In the rows, zero is written as 128.
Each path below is one point turned by a fixed rotation once a step. After each direction that follows a path, write how fast that rotation turns it, in deg/step (0 if it stays still).
Each turn is a multiple of 5 degrees from 10 to 175, or 0.
Each row of a path follows its step; steps can be skipped.
Path 1:
step 0: [125 135 111 111 120 115 114 112 125 128 122 141 131 121 135 123 129 120
 125 134 123 123 133 123 143 122 128 129 124 130 139 115 125 125 128 123
 123 121 134 128 133 120 121 130 123 129 121 119 126 121 126 141 126 125
 127 113 139 133 127 139 130]
step 2: [123 124 137 140 107 136 123 127 131 126 132 122 127 126 121 124 125 124
 130 118 120 117 133 128 117 124 115 128 127 134 130 122 143 123 129 128
 127 128 125 124 112 141 102 119 128 132 129 127 124 135 125 121 114 133
 116 125 130 126 132 135 125]
step 3: [123 113 115 125 136 131 134 132 121 128 126 129 125 121 138 135 136 116
 126 129 124 131 128 125 117 118 141 138 124 145 135 121 122 117 117 118
 128 126 133 126 134 138 140 116 125 124 131 123 129 122 128 137 130 138
 123 132 142 114 123 132 118]
step 4: [139 131 127 112 122 120 120 123 138 126 111 128 129 130 134 124 127 133
 126 119 142 134 115 116 123 132 135 127 134 123 128 104 136 119 134 125
 134 136 138 138 123 114 129 126 136 136 121 127 120 128 124 133 126 124
 135 135 124 121 138 128 133]
step 5: [113 128 133 122 130 119 130 116 126 133 133 132 112 136 137 130 114 128
 115 122 110 126 128 133 121 128 115 129 126 118 129 128 130 128 135 126
 133 119 133 125 115 131 128 128 138 121 130 126 133 114 138 133 122 118
 124 115 130 142 135 121 119]
step 6: [135 142 118 139 121 127 132 132 125 125 135 126 135 124 116 133 135 135
 137 123 116 125 128 127 123 134 140 138 127 130 129 127 124 134 123 115
 133 141 130 132 133 144 114 127 142 133 121 123 129 115 137 136 131 140
 111 129 124 130 132 138 124]
step 7: [131 130 136 132 128 127 126 123 133 122 135 134 121 124 134 129 127 124
 127 116 140 125 127 125 123 133 118 108 118 143 131 125 133 121 113 125
 132 134 135 138 117 142 131 121 115 132 121 128 119 114 124 125 131 127
 137 141 137 116 115 125 126]
step 8: [124 122 131 123 132 123 126 120 122 120 111 133 123 146 121 142 134 119
 117 125 122 122 125 111 140 117 128 144 124 126 132 123 125 120 124 140
 125 125 133 127 135 121 122 119 133 141 122 129 129 123 129 122 124 121
 135 130 138 127 141 134 117]
step 9: [127 135 109 113 122 139 131 126 130 126 135 129 130 132 126 120 122 132
 124 131 116 120 117 119 123 135 132 136 130 132 130 130 127 130 144 114
 123 128 120 137 107 130 137 134 131 128 118 127 124 126 121 140 141 118
 130 123 139 137 133 130 132]
step 10: [127 137 129 144 126 118 125 130 119 124 131 131 120 130 128 123 116 111
 137 120 134 115 122 150 112 139 134 130 123 128 130 118 132 129 120 123
 128 139 121 129 131 133 123 134 136 133 130 140 120 123 132 119 120 117
 124 116 126 124 133 125 124]
[129 126 123 131 130 128 129 130 126 128 132 132 128 127 125 125 130 127
 127 130 127 128 127 127 124 126 126 126 130 128 129 129 131 129 129 128
 129 130 129 124 125 126 126 133 130 128 126 126 127 128 133 124 127 129
 130 129 128 130 130 126 127] : 90
Path 2:
step 1: [137 119 132 123 124 122 128 133 128 126 121 121 119 147 131 123 139 134
 136 125 131 125 123 122 132 141 141 135 121 120 128 134 122 133 141 133
 142 134 132 120 139 116 114 131 126 151 115 130 129 129 133 118 121 137
 127 132 130 137 127 136 137]
step 2: [116 127 133 131 133 108 133 133 132 116 127 125 120 132 121 126 132 126
 139 122 114 127 136 119 135 129 133 125 120 128 113 140 131 132 125 139
 130 134 124 138 138 125 138 143 134 143 118 132 138 127 135 130 127 121
 135 130 128 135 112 144 130]
step 3: [123 136 128 120 129 125 127 134 125 129 128 106 112 115 132 130 122 124
 142 127 120 127 125 128 110 127 136 143 126 134 115 128 122 132 127 120
 139 123 124 132 135 128 121 143 134 132 126 131 136 124 135 117 124 129
 119 129 125 148 122 137 130]
step 4: [119 141 120 125 124 141 127 127 129 128 126 125 115 127 123 129 139 121
 132 145 121 114 124 116 138 127 131 137 115 119 125 145 128 136 132 121
 128 132 114 135 140 112 127 129 140 126 128 135 128 127 129 124 118 124
 130 133 129 145 135 134 132]
step 5: [125 133 141 125 127 135 134 124 133 145 143 130 124 107 120 142 137 124
 143 131 125 131 129 121 126 135 125 119 118 128 122 131 132 130 126 131
 125 130 124 131 128 122 122 133 138 145 129 138 121 119 135 132 128 128
 123 124 129 137 137 150 140]
step 6: [131 140 133 125 138 127 134 130 111 130 137 125 121 131 131 135 122 112
 126 131 138 136 129 118 127 132 119 137 121 116 125 139 139 132 127 115
 131 129 130 126 110 116 132 118 128 133 121 134 133 125 136 129 130 134
 119 127 129 150 127 145 133]
step 7: [126 145 144 129 127 125 136 135 128 128 131 125 117 124 138 121 124 128
 125 128 123 115 131 125 129 139 118 119 126 124 132 121 121 138 135 126
 131 143 133 136 130 108 136 115 133 123 124 119 135 120 134 130 126 128
 129 115 123 137 134 140 148]
step 8: [120 135 138 116 123 129 124 125 115 138 131 130 121 124 124 134 127 137
 139 116 133 124 124 128 130 134 124 117 123 131 125 142 115 124 143 123
 134 132 123 144 117 113 134 123 122 125 140 127 132 124 143 134 136 141
 129 128 126 133 110 136 130]
step 9: [125 132 135 128 123 121 119 120 109 132 141 129 118 127 135 143 137 134
 126 138 137 124 120 122 143 135 122 137 124 130 123 126 124 127 129 118
 143 135 142 131 138 126 134 126 129 135 121 118 130 118 147 118 128 139
 137 125 122 135 122 121 132]
step 10: [139 127 124 129 129 116 129 124 109 125 123 116 121 120 138 137 139 123
 133 123 124 115 129 124 152 128 134 104 117 133 131 131 125 135 130 126
 137 128 132 132 130 120 133 136 127 131 128 136 131 122 128 127 141 130
 135 118 116 136 130 130 129]
[129 129 124 131 130 126 133 129 130 128 127 130 126 126 131 126 130 131
 127 128 126 125 127 129 132 133 126 127 129 128 127 129 133 126 131 127
 127 129 128 128 130 128 131 126 131 128 125 130 126 129 126 127 123 128
 130 126 127 127 127 127 129] : 135
[130 129 126 128 131 131 124 127 126 126 124 125 130 131 132 126 126 125
 129 134 127 124 127 128 129 129 129 129 130 128 129 126 126 127 129 125
 130 130 128 125 130 128 128 128 127 128 126 127 130 126 125 128 128 130
 127 125 127 130 133 129 128] : 120
[131 128 128 132 129 127 128 129 127 125 127 128 130 129 130 128 130 126
 128 125 128 133 130 125 129 128 129 127 127 129 126 126 132 127 126 130
 128 124 131 125 130 125 131 127 124 132 126 129 127 125 127 127 133 128
 128 128 131 130 129 130 129] : 85
Path 3:
step 0: [121 119 131 143 132 146 122 132 124 120 148 109 127 139 121 122 115 129
 115 120 129 127 134 137 132 145 133 126 124 145 122 120 122 117 114 125
 119 124 128 128 122 128 133 127 135 140 138 133 125 130 123 124 121 124
 147 118 123 129 125 130 146]
step 1: [130 114 131 135 131 130 139 141 114 149 118 115 134 125 123 137 131 128
 124 128 129 135 129 122 129 123 137 127 149 137 132 120 134 119 108 133
 121 130 123 129 116 127 139 126 141 118 138 124 126 132 148 143 124 118
 137 139 119 123 135 126 127]
step 3: [133 133 112 132 119 125 133 134 124 123 127 119 124 122 130 130 131 124
 132 118 117 122 137 135 138 135 120 116 124 132 123 124 125 124 120 113
 124 130 127 121 116 133 127 125 139 127 139 128 152 133 100 114 126 137
 125 128 103 110 129 129 131]
step 4: [140 136 126 135 121 113 117 131 123 132 129 130 132 109 139 133 135 117
 138 125 125 128 129 136 145 137 147 127 136 125 137 135 142 142 110 122
 125 112 120 134 135 129 135 133 139 119 126 123 138 137 139 133 142 128
 126 126 128 110 129 117 128]
step 5: [133 134 133 131 137 135 126 130 122 120 130 143 132 120 124 120 113 114
 119 123 127 114 120 150 142 134 152 131 140 128 128 124 126 143 133 134
 138 119 124 133 138 130 128 113 133 133 138 131 126 137 121 115 127 123
 129 123 132 136 111 142 136]
step 6: [130 128 136 137 121 132 142 130 127 126 128 126 122 138 138 122 116 127
 112 131 139 151 134 127 131 120 126 124 140 140 137 138 135 126 123 137
 144 133 129 127 127 130 140 123 143 131 136 124 136 142 112 122 128 131
 145 115 113 122 123 134 145]
step 7: [129 134 129 123 119 127 142 128 112 122 135 138 117 120 124 134 136 122
 111 129 134 140 125 123 131 134 131 143 139 138 117 137 134 121 122 138
 132 120 127 153 126 116 134 138 132 120 116 118 131 130 145 135 126 113
 134 141 124 119 134 139 132]
step 8: [128 134 121 127 121 121 152 128 123 133 122 134 130 121 125 135 119 114
 127 110 129 116 140 127 122 124 127 130 140 116 114 122 128 118 133 137
 137 121 124 130 130 118 110 130 130 128 126 129 122 119 113 122 115 132
 131 143 120 126 111 147 118]
step 9: [136 142 121 142 116 105 142 121 138 137 124 138 120 136 135 135 133 131
 132 122 133 129 120 137 115 129 110 113 129 112 129 141 132 130 121 129
 133 114 127 127 124 127 121 125 138 128 122 125 127 137 110 127 132 134
 120 126 116 117 141 120 138]
step 10: [124 143 129 130 119 125 115 124 130 119 127 143 124 123 123 132 124 130
 120 134 142 118 134 145 138 149 132 122 128 130 127 124 130 127 123 122
 126  94 122 134 125 125 124 130 121 131 107 118 131 115 137 126 121 124
 120 113 128 121 130 123 133]
[132 128 128 130 130 126 128 129 125 124 130 130 127 128 127 130 124 129
 133 132 131 126 130 130 129 125 130 126 125 129 129 128 127 132 127 126
 131 125 126 129 127 130 130 128 128 131 128 127 130 128 126 130 129 127
 132 126 132 131 129 126 126] : 60
[132 126 133 127 127 128 128 128 128 124 127 131 128 128 126 131 134 129
 126 128 129 126 129 125 129 128 128 126 127 125 126 126 129 128 130 129
 125 126 127 131 132 127 129 129 127 131 129 130 131 129 132 129 129 126
 126 128 130 128 128 127 132] : 135
